Here are some points, each followed by its number:
[ 46  60  12 -87  -4   1 -34 -27] 0
[-46 -52 -17  -5  26  45  38  17] 1
[ 54  25   4 -51  20 -55 -19  -1] 2
[-25  12  12 -31 -51 -34  45  48] 3
[ 37  12 -88 -16 -15  41 -19  -1] 4
[  1  19  63  31  41 -55 -19 -27] 5
[-25 -52 -88  -5 -15  22 -34   9] 6
[ 64  -5 -32   5  -4  16 -54 -83] 7
[ 25 -17  25  26  14  27  17  30] 8
[-46  12  -6  -5  -4  -8  10   9] 9
[-46   4  -6 -87 -30   1  10 -83] 10
[ 37  12  43  20  14 -34  -7  -1] 11
[  1 -17  -6  -5  41  52  10 -48] 12
[ 46  60  19   5 -30 -20 -19   9] 13
[ 11  12  39  20  -4 -34  -7 -12] 14
[-10 -17  -6  -5 -51  66  88  73] 15
[  1 -17  -6 -51 -15 -20  42  30] 16
[ 42  73 -17 -31 -15 -20  17   9] 17
[ 37  60  63  55 -30   1 -34 -83] 18
[ 31  54  35   5  -4 -34  17  30] 19
[ 11  25  54  55  -4  -8  -7 -12] 20
[  1  12  -6   5 -30 -91 -19  -1] 21
[-46 -52 -53  36  32   1 -34 -12] 22
[ 61  30   4  13 -30  16  23  48] 23
[-81  19  35  -5  37   1  17  -1] 24
[-10  -5  -6 -31 -30 -34 -19  24] 25
New points follow, each followed by the numbers of its two nearest points above by angle, nearest first.
[ 11 -31  -6  31 -15  41  45   9] 15 8
[ 11 -17  12  13 -15 -20  38  35] 3 15
[-10 -31  12  13 -30   1  23  17] 15 3
[-25   4 -17 -31   6  22 -19  17] 6 9
[ 42  44  12 -31  20   1   2 -27] 0 17
[ 11  12  30 -16 -15   1 -90 -12] 0 18
[-10   4 -17  48  41  27  28 -12] 12 1
[ 11 -17  19  -5  49  16   2  17] 8 12
[-25  -5  -6   5  32   9  17  35] 1 24
[-10 -17 -32 -16  20 -34  -7 -27] 22 10
[ 50  35 -17 -16 -30 -34 -34 -48] 7 0
[-25 -31  12  48  59  27  10 -27] 12 22
[-81  12  51  64 -15  22  23 -12] 24 20
[  1 -17 -32  -5  -4  32   2  59] 15 6
[  1 -17  -6 -31 -30   1  -7 -48] 10 7
[-10   4  -6  31  14   1  17  24] 8 15
[ 11  12 -53 -31   6 -20 -19 -48] 7 4
[ 11  35  30 -16  -4  37  49  30] 15 23
[-10  12   4  -5   6   9  17  17] 15 24
[-25   4 -53 -31   6   9  -7   9] 6 4
[-10 -17  19   5  37 -20  -7  -1] 5 24
